(in the rows, 128 means zero)
Where one turn sends some rows of the set: a few examples, then the rows asked:
Q_136: [128 116 119  90 124 143 147 141 116 107 151 145 108 108 130 133 156 132
 156 147 139 116 152]
Q_932: [120 114 105 143 149 147 129 134 171 139 153 122 116 106 131 133 102  94
 127 134 134 125 155]
Q_772: [131 158 149 139 138 112 111 110 113 108 120 144 147 133  99 142 127 132
  87 121 105 140 125]
Q_447: [125 124 150 121 149 125 128 116 131 153  94 123 170 138 121 128 126 155
 107 123 105 121 105]
Q_501: [121 158 160 138 127  80 114 134 118 117 140 145 142 117 135 125 126 125
 104 134  99 102 132]
Q_192: [131 127 103 130 144 134 144 138 129 162 152 114 127  93 119 149 130 111
 146 148 110 137 138]
Q_749: [117 121 128 128 140 107 104 143 138 151 116 136 129 159 140  76 119 143
 114 111 123 100 106]
Q_450: [ 99 114 134 130 165 143 116 142 126 135 113 139 146 153 129  93 121 155
 116 118 157 112 111]
Q_384: [131 135 106 138  85 132 131 181 157 117 116 119 112 139 116 111 108 126
 116 132 130 123 151]
Q_585: [135 122 122 124 109 128 116  84 144 116 127 146  88  91 137 118 133 123
 128 140 119 113 158]
Q_999: [119 118 145 131 133  95 112 138 157 150 109 140 143 159 134  94 139 138
 108 121 106 117 104]
Q_543: [119 119  94 160 151 152 134 110 146 137 134 124 114 104 113 133 110  96
 137 125 136 121 145]
Q_461: [109 106 138 114 143 134 123 140 117 132 110 120 141 170 130 113 131 143
 116 104 100 115  93]
Q_490: [146 139 101 113 124 124 131 106 115 124 133 147 103  94 123 113 146 141
 156 137 141 109 158]
Q_886: [113 119 102 155 144 144 143 115 120 145 138 119 115  93 117 144 131 102
 149 139 115 127 132]
Q_701: [120 130 101 154  87 148 126 158 141 105 105 118 101 140 110 112 108 125
 114 124 130 126 143]
Q_804: [147 112 127 107 116 148 130  97 170 108 122 153 110 112 110 137 136 117
 112 139 132 137 158]
Q_66: [131 119 139 114 137 114 123 133 140 150 102 124 154 164 120 115 130 144
 107 110  94 121  99]
Q_249: [111 121 161 132 141  99 120 134 151 158 109 140 159 131 142 106 139 149
 110 142 114 117 110]
Q_566: [152 109 122  70 119 161 142 130 143 116 142 136 114 113 120 144 122 124
 124 138 127 118 155]
Q_837: [133 142 112 134  82 116 139 183 144 122 120 112 122 131 121 124 126 134
 127 140 110 129 148]
Q_806: [138 145 116 113 136 124 140 120 110 120 138 163 106  86 128 106 132 136
 142 139 146  86 149]
Q_807: [134 143 137 131 128 112 126  91 146 108 130 162 106  84 142 118 134 129
 120 139 122 104 158]
Q_408: [122 138  99 155  85 143 129 145 117 110 100 107 105 131 109 123 118 134
 124 123 109 130 137]
Q_222: [122 133 145 115 136 152 106 130  95 110 134 137 124 137 104 133  94 122
  75 119 115 121 114]
Q_626: [136 160 137 121 137  96 123 163 115 130 143 159 144 127 112 103 109 124
 108 131 144  84 132]
Q_947: [142 117 139  77 135 168 139 126 130 108 143 147 112 107 118 149 122 130
 100 141 119 132 141]
Q_610: [127 122 109 130 148 134 138 151 165 151 161 124 129 105 124 143 127 104
 135 148 129 144 151]
Q_630: [130 147 105 145  84 123 139 160 121 119 107 106 120 128 112 131 134 141
 132 133 100 136 140]
Q_312: [107 128 146 124 140 137 121 166 107 106 144 164 126 144 104 112 117 112
  94 133 153 107 116]
Q_371: [151 136 140 108 133 138 127  92 161 106 126 155 120 102 119 143 127 131
  95 136 117 138 156]
Q_11: [ 97 104 148 122 155 154 123 125 113 131 106 119 149 148 136 121 116 151
 109 115 117 111 101]
Q_470: [114 124 141 123 150 114 108 146 141 163 120 137 144 134 147  82 109 154
 111 131 140  98 117]
Q_689: [109 116 122 126 152 128 116 145 119 135 112 134 136 172 124  88 132 147
 123 102 132 111  99]
Q_810: [128 123 125  90 140 157 151 144 104 108 148 162 110 104 116 128 144 133
 133 146 149 113 136]

Q_470 moves to Q_249
Q_384 moves to Q_837
Now these:
Q_543 moves to Q_932
Q_371 moves to Q_947
Q_689 moves to Q_749
Q_804 moves to Q_566
Q_772 moves to Q_222

Where one turn sends some rows of the set: a few examples, then the rows asked:
Q_606: [122 123 112  85 132 130 121 141 134  76 151 113 109 142 142 153 137 138
 138]
Q_650: [136 139 164 136 109 129 110 142 126 165 160 130 136 143 159 122 147 119
 115]
Q_882: [124  94 118 174 149 130 129 131 133 136 131 134 133 142 109 109 143 132
 116]
Q_15: [133 107 128 186 151 153 111 156 143 106 144 143 128 105 138 130 141 141
 116]
Q_661: [127 139 138  97 130 138 124 143 146 104 111 112 113 112 170 152 111 128
 145]
Q_528: [122 141 131 132 110 142 127 105 101 133 175  90 139 130 125 141 148 123
 136]
Q_126: [122 132 137 132 111 129 134 106 115 136 166  88 134 107 135 154 151 118
 126]
Q_703: [123 109 121 126 141 181 134 133 141 146 129 150 106 171 151 153 113 119
 136]
Q_472: [121 104 124 127 140 175 138 136 149 149 124 149 104 157 157 159 115 117
 130]
Q_681: [119 145 126 123 116 111 118 152 119 102 153 166 114 174 134 124 119 131
 135]
Q_60: [124 128 129 167 127 198 124 148 130 124 152 155 114 134 158 152 112 136
 138]
Q_980: [142 119 114 183 162 161 100 144 129  99 154 149 131 128 124 130 142 138
 133]
Q_484: [118 142 147 148 115 129 123 135 105 122 131  93 147 104 125 111 119 129
 130]
Q_665: [132 129 121 164 145 181 124 134 142 120 147 159 109 121 160 176 120 121
 141]
Q_332: [152 150 145 130 138 119 100 118 127 154 162 139 133 150 150 147 156 101
 134]
Q_365: [113 117 124  89 115 136 127 156 134  83 150 108 111 140 147 138 132 150
 128]
Q_90: [135 152 126 140 145 116 114 108 106 111 134 102 144 109 116 138 129 109
 148]
Q_315: [118 133 135 123 118  88 128 152 142 105 138 165 106 138 150 146 126 121
 119]
Q_150: [129  96 113 172 158 125 126 124 134 131 132 137 132 141 106 119 145 126
 123]
Q_22: [129 153 129  95 128 161 111 141 121  99 127 113 122 149 154 130 105 139
 163]

Q_150 moves to Q_703
Q_60 moves to Q_15
Q_126 moves to Q_606
Now these:
Q_315 moves to Q_332
Q_661 moves to Q_90

Where one turn sends some rows of the set: a few examples, then the rows asked:
Q_978: [177 159  79 147 140 142 189  98 113 146 141 110 124 133 104 130 113 129
 145 119 121 123 197 130 158 153 117]
Q_918: [117 132 131 164 184  93 168 104 177 155 138 103 160 135 113 163 118 124
 152 116 128  98 158 126 141 112 163]
Q_952: [ 94 137 112 159 164  88 163 112 172 164 117  96 150 121 107 161 116 125
 143 136 134 122 149 111 122 120 171]
Q_161: [150 131  91 124 161  96 183 110 168 121 135 131 123  80  88  91 124 146
 144 105 130 111 195 123 142 113 136]
Q_600: [120 142 123 171 174 111 173 100 154 167 144 100 162 152 129 181 118 119
 150 122 132 106 153 126 139 128 150]
Q_944: [112 143 117 168 169  98 164 108 158 165 117  92 150 143 103 156 115 128
 155 149 118 110 150 120 145 126 169]
Q_317: [126 118 108 120 147 108 152 122 180 121 115 130 103 100  83 110 118 158
 140  96 117 133 168 133 155 109 109]
Q_778: [107 141 116 166 171  90 169 105 158 157 120  96 155 141 106 153 113 131
 157 154 129 108 148 118 138 124 164]
Q_808: [102 134 124 161 172 105 164 110 174 171 141 108 157 126 128 181 126 119
 143 106 135 118 148 123 126 116 157]
Q_887: [155 159 109 159 122 130 195  85 120 132 141 129 114 154 122 127 110 153
 148 124 129 133 178 144 157 143 103]
Q_435: [111 142  99 135 109 117 183 101 154 144 140 135 110  95 129 147 120 140
 114  86 153 166 174 129 110 131 116]
Q_570: [148 137 121 141 135  93 173  98 177 119 124 122 103 105  88 102 113 150
 129  91 112 122 195 142 155 112 148]
Q_211: [123 146  85 130 131 139 171 126 143 165 145 140 111  83 125 136 145 136
 138  89 135 165 169 124 123 137 115]
Q_442: [133 115  97 134 151 108 164  87 156 123 152 112 119  69  81  99 116 128
 128 107 127 108 192 118 132  96 139]
Q_325: [ 95 145 109 166 162 105 168 110 149 172 123 102 152 139 122 170 120 126
 154 150 135 126 138 117 127 132 154]
Q_834: [158 139  98 141 138 140 166 106 130 130 120 112 110 152  93 132 102 152
 148 121 113 124 175 139 176 141  89]
Q_74: [139 134 120 139 141  87 180  98 178 114 129 136 107 102  93  94 118 159
 137 100 121 122 186 142 150 107 137]
Q_242: [126 133  83 139 121 147 160  89 124 157 160 105 114  82 111 151 119 110
 110  97 138 145 182 113 116 129 121]
Q_647: [117 134 132 166 182  95 165 104 176 158 138 103 156 136 114 163 121 124
 153 116 123 100 157 127 144 112 165]
Q_79: [161 156  83 144 147 136 197 100 111 137 149 135 129 131 117 115 124 147
 165 132 134 122 178 131 154 143  99]
Q_453: [130 121 116 144 151 126 145 102 157 140 148 122 100  76  86  95 138 135
 142 100  99 121 175 133 156  99 139]
Q_292: [161 157 100 155 121 126 197  80 118 129 139 117 117 152 116 133  99 143
 135 121 131 127 189 141 151 146 109]
Q_859: [162 142  99 160 138 153 163  80 108 146 156 101 114 126  94 122 115 123
 144 125 103 113 187 134 165 130 119]
Q_291: [ 93 137 118 162 165  95 157 117 171 171 117 100 145 121 108 159 125 128
 148 135 126 125 141 116 130 119 171]
Q_961: [132 143  70 124 127 128 180 114 143 155 143 124 121  78 117 146 126 122
 119  88 149 155 188 112 108 139 124]
Q_316: [103 135 124 161 171 101 165 109 174 171 141 104 159 123 127 183 123 118
 140 107 138 118 153 120 123 117 158]
Q_910: [112 127  85 122 124 133 166 115 143 139 127 133 114 109 118 152 115 148
 129 102 153 160 158 121 122 134  79]
Q_579: [136 115  96 116 143 101 158 113 180 115 112 112 110  98  74 120 101 146
 122  92 125 124 189 124 145 114 120]
Q_541: [125 132  85 124 117 142 156 116 145 149 122 111 106 113 108 164 108 135
 114  89 135 162 172 122 131 143  94]
Q_510: [154 132  87 135 142 124 181  94 129 113 125 116 125 147  93 129  91 151
 143 129 136 115 182 129 157 135  83]
Q_250: [159 139 103 132 154 113 165 121 169 139 129 125 106  87  83  97 133 141
 145  93 103 122 195 134 161 119 147]
Q_892: [101 146 107 166 157 108 166 107 150 174 123  91 154 139 116 176 113 120
 144 145 134 125 148 114 128 134 161]
Q_732: [106 131  93 143 130 147 161  98 123 158 166 134 113  81 124 132 141 130
 137 107 138 152 155 122 121 120 103]
Q_134: [116 146 105 140 105 126 172 107 154 153 136 134 101  99 128 147 126 140
 116  80 138 172 171 133 119 133 120]
Q_5: [147 136  92 154 148 134 181  73 105 126 166 121 129 119 106 108 115 136
 153 142 134 105 176 127 149 120 100]
Q_214: [118 142 124 170 174 110 175  99 155 165 146 104 163 150 131 179 119 121
 154 124 136 106 152 125 138 125 146]

Q_211 moves to Q_79
Q_579 moves to Q_541
Q_5 moves to Q_442
Now these:
Q_778 moves to Q_952
Q_74 moves to Q_435

Where one turn sends some rows of the set: a few examples, then the rows asked:
Q_3: [139 124 131 140 139 118 141 117 166 174 109 112 117 118 144  98 133 127
 121]
Q_751: [144 128 139 104 117 132 120 104 118 125 173 153 118 155 111 127 121 125
 118]
Q_146: [122 126 104 127 135 153 144 160 147 117  93 116 132 135 149 163 122 135
 121]
Q_334: [124 125 145  85 125 136 146 136 111 115 144 124 140 126 153 126 118 103
  97]
Q_560: [134 122 137 130 148 149  99  96  92 137 127 130 144 130 132 136 117 107
 157]
Q_348: [120 128 132 139  96 126 136 106 105 114 162 130 139 163 136 105 130 136
 127]
Q_716: [134 113 108 146 134 150 146 131 147 130 124 100 143 122 157 125 104 144
  83]
Q_443: [169  97 126 140 141 107 139 127 142 127 141 118 130 161 124 160 109 135
 149]
Q_652: [167 139 105 134 169 121 126 100 124 115 120 134 140 114 145 116 128 120
 120]
Q_4: [131 125 132 145 121 132  91 123 135 157 126 135  98 134 126 126 151 160
 118]
Q_114: [121 144 144 142 101 116 148 106 104 118 160 124 125 146 132 101 109 140
 124]
Q_573: [117  93 124 164 102 128 134 135 133 148 110 101 133  97 113 145 101 132
 123]
Q_939: [124 139 167 119 110 121 130 159 131 136 122 107 109 125 120 138 115 145
 162]
Q_841: [145 123 148 116 106 133 129 110 116 124 172 148 136 151 113 124 144 129
 110]
Q_206: [132 113 117 116 106 157 135 100 169 141 154 141 115 140 157 127 139 144
 135]
Q_76: [104 126 112 144 141 146 127 164 146 116 102 118 139 126 158 149 127 127
 120]
Q_226: [135  92 138 111 140 134 131 118 123 122 132  76 104 131 144 129 113 140
 159]
Q_605: [142 115 128 101 125 101 138 113 133 150 128 133 123  84 103 159 136 120
 157]
Q_77: [114 131 140 144 113 115 142 100 115 108 160 135 151 156 130 106 120 147
 127]
Q_982: [143 112 120 126 139 132 116 131 133 102 154  96  92 130 110 144 123 139
  99]
Q_898: [113 122 123 182 130 113 148 127 107 109 124 121 133 105 118 152 104 126
 126]
Q_313: [113 137 144  95  89 123 124 123 110 146 124 135 141  99 145 127 116 128
 108]
Q_245: [143 111 118 112 118  99 138 115 135 169 149 136 121  87 125 156 131 125
 157]
Q_930: [116 146 131 114 128 122 153 154 162 119 142 117 118 129 116 133 143 107
 162]
Q_937: [125 155 128 148 101 117 111 121 123 120 133 150 122  92 155 133 147 120
 112]
Q_415: [115 109 131 126 154 116 136 117 145 171 134 120 123 120 126 171 121 117
 172]
Q_565: [115 122  93 129 141 141 128 157 153 119  97 124 135 132 144 153 108 142
 111]
Q_331: [149 115 137 116 134 104 151 109 138 165 144 130 126  92 124 163 130 128
 163]
Q_976: [116 170 127 143 141 116 134 110 151 139 147 139 125 132 103 143 133 106
 153]
Q_950: [126 106 120 138 147 121 130 111 144 171 116 110 132 127 120 163 135 109
 171]
Q_720: [108 121 108 123 152 107 157 126 111  96 110 110 135 101 124 116 118 120
 139]
Q_216: [124 113  90 124 153 131 130 107 102 158 127 126 162 132 137 141 128 154
 113]
Q_888: [131 121  88 142 123 146 145 128 145 124 111 102 147 130 150 128  95 132
  96]

Q_331 moves to Q_565
Q_216 moves to Q_206
Now these:
Q_560 moves to Q_3
Q_720 moves to Q_937
Q_898 moves to Q_313
Q_716 moves to Q_751
Q_226 moves to Q_652
Q_605 moves to Q_76
Q_415 moves to Q_888
Q_976 moves to Q_573
Q_146 moves to Q_77

